(in the rows, 128 means zero)
One turn sends every row of this set to another row. A few are shown first. Where does it send the rows asked after them?
k773: [105 118 114 110 168 113 151 170 126 124 119  97 104 152 117 126 168 129
 138 168 159 142 124  97 123 139 143 132 145  91 156  98  97 109]
k510: [102  86 113 136 130 108 121 124 144 124 129 110 118 122  93 153 167  99
 129 155 102 155 141 107 158 132 141 118 117 128 126 126 104 124]
k206: [ 98 118 130 132 151 120 134 136 133 144 138 113 112 115 127 135 142 133
 146 172 120 153 143 122 164 127 130 108 127 114  75 121 102 150]
k894: [115 105 107 110 135 184 140 145  94 124 121 120  98 138 143 137 116 156
 157 152 149 133 135 130 104 114 165 139 130 112 144  86 119 157]
k125: [111 132 112  96 136 137 147 150 126 141 123 124 131  92 127 131 124 101
 156  99 123 152 170 105 159 133 127 110 137 117 111 113 105 111]
k548: [ 89 122 118 130 134 111 122 128 165 135 154 134 126 125 108 144 136 104
 134 144 117 176 151  96 154 137 158 134 141 137 117 103 116 140]
k981: [107  86 120 119 123 151 140 132 129 127 105 106 124 140 132 142 141 123
 161 119 163 133 110  80  93 119 163 152 131 114 167  94 121 142]
k607: [102  90 112  92 110 163 156 150 105 151 126  96 109 153 165 152 134 136
 150 160 138 112 116 115 104 113 146 123 109 114 141  96 113 130]
k883: [120 117 102  77 136 112 142 125 118 135 119 135 116 110 126 161 132  94
 130 107 104 158 160 127 141 133 146 117 150 108 117 117 105 110]
k67: [115 112 108 126 113 160 147 153 114 148 115  96 143 158 137 143 150 139
 154 134 123 110 112 121 105 130 162 159 129 120 165 103 117 120]
k694: [115  82 151  91 131 127 149 161 119 155  73 116 126 131 116 134 146 106
 158 161 128 136 162 110  81 120 143 146 130 110 143 113 118 102]
k849: [107 113 113 122 168 154 140 159 140 113 161 106 112 151 143 111 142 114
 120 179 153 142 137 105 120 130 140 113  96 104 146  87 132 126]
k956: [ 92  92 152  95 142 152 133 157 114 143  78 139 115 140 121 135 129 103
 132 132 126 152 162 121  86 104 175 138 101 105 127  70 119 146]
k116: [113 110 124 104 145 124 147 136 122 152 113 115 140  93 133 145 125  84
 142  94 130 138 153 138 162 118 150 119 122 103  94 118 121 140]
k372: [138 127 106 101 151 129 120 120 127 136 101 129 127  96 128 133 145  99
 129 117 121 123 157 118 147 137 146 109 108 102  96 124 128 124]
k139: [103  91 140 109 148 111 128 141 141 145 143 136 102  93  96 136 136 116
 155 158 129 163 148 124 165 126 155 127 146 125 108  94 105 151]
k405: [ 87 115 150 140 146 168 142 153 128 139  85 112 143 156 139 118 129 108
 146 131 124 165 166 109  79 124 139 141 140 110 122 115 126 128]
k76: [ 97 129 121 105 133 136 141 155 115 153  99 115 160 153 128 150 102 112
 147 166 128 154 158 124  81  90 167 144 118 113 124  94 131 115]
k373: [108 115 102  96 141 141 109 107 133 129 124 128 136  99 132 146 120  93
 126 114 119 154 150 134 144 111 140 107 125 111 115 123 128  97]
k746: [ 99  97 136 108 143 163 142 135 133 136 120 134 105 138 169 137 145 139
 149 130 144 124 131 116  94 130 158 146 148 130 164  99 140 165]
k660: [ 60 114 141 129 163 134 155 165 143 133 140 100 126 139 146 116 149 130
 119 135 175 157 131 121 134 111 142 154 123 113 155  97 118 122]
k748: [103 106 130 107 161 162 138 164 110 133  90 118 134 141 131 136 142 107
 146 173 103 125 170 116  82 108 136  93 125 129 137  97 132 136]
k196: [ 97 100 119 103 161 125 137 164 133 142 154 106 122 160 128 142 137 109
 124 170 143 147 111 159 129 114 172 144 129  91 160  83 121 110]
k899: [ 92 112 123 129 122 114 115 132 137 147 131 119 121 117 107 143 146 129
 128 157 113 152 136 135 171 114 153 139  84 113  97 112 100 120]
k34: [116  86 130 124 175 124 165 160 112 113 130 110  98 139 119 125 164 120
 106 149 154 142 142 138 125 129 166 153 108  99 151  90 118 156]

k981 goes to k894
k548 goes to k206
k196 goes to k660
Where do these go?
k116 goes to k373
k748 goes to k694

One turn sends every row of this set to another row. A few are shown first. Where does it send the rows asked after them?
k954: [109 137 111 111 115 144 113 102 106 122 131 111 122 143]
k25: [136 141 113 119 148 120 137 166 152 139 131 135  94 114]
k575: [121 129 122 157 116 122 144 121  77 124 124 127 152 143]
k626: [145 144 119 125 146 131 145 169 151 143 132 133  95 115]
k862: [107 107  97 129 136 137 127 122 132 126 159 132 135 137]
k445: [144 157 119 138 130 109 152 138 111 123 109 118  86 158]
k353: [115 107  98 109 108 138 122 115 107 129 131 112 134 143]
k737: [118 101 111 125 116 144 136 116 126 143 148 139 151 118]
k244: [130 160 149 135 109 128 130 149 168 138 127 119 116 133]
k825: [129 128  96 148 117 124 141 138 111 124 170 128 152 105]
k194: [159 155 154 149 145 119 146 158 139 149 130 137 124 129]
k632: [118 110 111 120 122 143 131 119 134 151 143 142 149 107]
k346: [115 127 106 113 117 141 125 105  94 117 137 107 139 140]
k553: [159 144 158 149 136 128 138 138 127 142 105 123  95 138]
k36: [126 162 125 105 128 126 147 123 139 149 127  98  92 129]
k365: [136 163 152 138 102 121 126 165 139 150 126 132 107 121]
k974: [123 121 109 146 115 125 130 157 108 121 134 152 162 111]
k185: [158 144 156 154 138 129 147 145 129 145  99 131 109 126]
k89: [112 133 108 115 113 144 116 104  94 119 133 116 136 140]
k717: [127 137  96 151 113 125 138 138 114 126 168 138 153 107]
k345: [138 145 161 140 148 132 145 140 145 156 111 129 110 135]
k429: [156 166 155 136 109 121 119 154 107 143 118 119 107 130]
k710: [138 164 154 125 102 129 129 144 152 137 116 115 104 134]
k95: [112 111 115 127 100 136 130 106  99 139 143 131 137 149]
k805: [145 167 128 144 125 122 150 175 114 121 118 108 107 110]
k893: [139 164 122 149 130 109 150 169 116 119 120 107 110 102]
k446: [134 168 155 129  97 126 130 150 134 138 107 123 109 141]
k692: [114 121 114 124 102 133 130  98 106 149 138 135 130 154]
k413: [108 102  96 132 131 133 139 133 136 129 149 121 152 124]
k665: [148 138 155 140 134 138 124 129 138 138  98 116  98 142]
k769: [144 117 100 133 119 124 142 122  71 134 135 119 142 139]
k423: [108 116 101 137 144 140 128 123 150 130 155 136 131 123]
k801: [148 149 157 138 149 127 144 153 152 144 120 132 114 132]
k192: [151 124  95 138 123 126 139 126  79 113 140 138 142 139]
k191: [129 123  94 146 114 113 147 152 102 130 160 132 156 127]
k289: [126 162 130 113 123 135 147 134 144 150 132 100  87 132]
k490: [153 140 106 141 132 127 138 120  71 117 127 135 134 141]
k203: [112 147 125 112 128 129 148 136 157 151 133 102  99 128]
k27: [153 159 125 143 121 112 153 166  94 125 111 109 110 114]
k793: [143 141 114 134 140 114 151 177 144 145 139 138 107 110]
k774: [145 169 158 141 111 116 128 167 126 141 127 122 108 125]
k680: [133 144 126 123 126 123 146 132 113 128  99 108  87 163]
k425: [151 132 101 142 128 130 137 121  76 118 135 143 145 135]
k496: [105 111 101 136 139 142 125 116 136 128 154 136 136 132]
k868: [136 148  99 154 116 118 141 149 112 122 164 139 150 105]
k233: [142 156 129 138 135 124 153 144 112 126 107 113  85 160]
k851: [123 116 121 149 116 128 143 125  77 124 134 132 157 139]
k721: [123 114 109 138 110 130 136 148 107 122 145 149 165 116]

k289 goes to k626
k185 goes to k446
Where do these go?
k95 goes to k737
k954 goes to k423
k974 goes to k575
k769 goes to k353
k496 goes to k717
k710 goes to k801
k27 goes to k680
k893 goes to k445
k194 goes to k429
k862 goes to k825

One turn sends every row of this set to another row. A few are shown first. Where does it send the rows asked after them?
k292: [189 104  86 139 144 118 111 102 114 161 127 105 166 161 108 169]
k491: [149  94  92 163 144 108 116 113  97 134 165 105 152 163  86 158]
k517: [138  78 100 142 139 118 116  71 105 116 170 107 173 123 142 176]
k958: [168  94  68 134 147 124 105  97 116 159 123 102 155 162 115 160]
k290: [149  92 115 150 137 107 104  94 108  94 167 122 176 120 158 164]
k310: [134  81 128 155 139 115 124 130 110 118 154 113 175 119 159 155]
k569: [184  86  78 130 137 105 108  97 113 146 124  95 172 146 107 182]
k122: [159 109  74 161 159 145  98 130 106 106 119 147 168 106 134 132]
k205: [161 105  81 160 147 152 142 120 112 124 127 126 183  88 108 147]
k457: [152 110 100 158 163 144 116 136  92 102 135 143 158 101 112 136]
k298: [155  64 107 183 156 125 106 104 123 125 135 149 145 111 148 191]
k128: [144  90 135 148 142 111 118  95 107 134 164 103 162 137 150 159]
k70: [152  98  65 159 146 157 126 133 122 139 113 122 180 112 123 138]
k240: [177  91  72 146 136 131 139 101 123 148 120 102 189 109 107 170]
k641: [174  92  98 129 153  97  81 113  92 122 132 113 147 159 111 170]
k73: [176 106  77 135 159 112  77  94 100 127 129 129 142 157 126 153]
k433: [158 105 106 143 164 117  86 132  82  99 138 137 141 137 112 148]
k103: [191 103  86 137 159 101  74 106  98 120 127 132 158 150 123 170]
k509: [129  70  93 148 136 123 122 105 107 100 160 117 186 104 151 172]
k689: [167 116 105 186 134 114 126 135  94 118 159 127 172 135 110 133]
k765: [149  78  97 189 119 147 127 121 116 122 156 135 158 149 133 183]
k853: [160  59  99 180 151 130 114  93 112 137 135 143 148 111 148 195]
k804: [153  83 110 192 122 144 109 118 120 117 156 130 156 157 130 182]
k603: [153  99  76 156 169 146 101 136  97 102 125 152 168 100 115 152]
k523: [152  79  78 176 126 119 128 140 107 134 142  97 193 133  98 159]
k208: [172  81  84 178 160  99 113 117 103 121 128 132 186  79 127 156]
k987: [163  85  45 141 147 140 116  96 126 146 114 112 178 120 117 163]
k305: [177  95  58 144 153 139 125  84 120 148 125 119 181 113 104 175]
k424: [169  97  98 164 178  88 101  90  92 121 150 140 145 109 115 155]
k150: [165 118  97 153 158 129  86 132  97 119 127 138 144 149 132 129]
k265: [157  77 102 189 117 147 117 108 108 130 155 124 158 156 131 186]
k755: [164 107 105 152 159 125  87 154  91 115 127 137 154 149 119 146]
k720: [154  60  72 154 168  93 102  94 105 137 134 110 166 107 102 180]
k633: [163  65 111 183 154 125  95  91 115 133 135 138 147 117 146 193]
k521: [124  69 113 146 140 127 136 106 107 140 157  98 171 120 143 166]
k50: [150 100  76 159 154 163 138 131 112 144 125 125 176 111 100 149]

k240 goes to k205
k290 goes to k128
k765 goes to k298
Where do these go?
k50 goes to k603
k523 goes to k208
k122 goes to k150

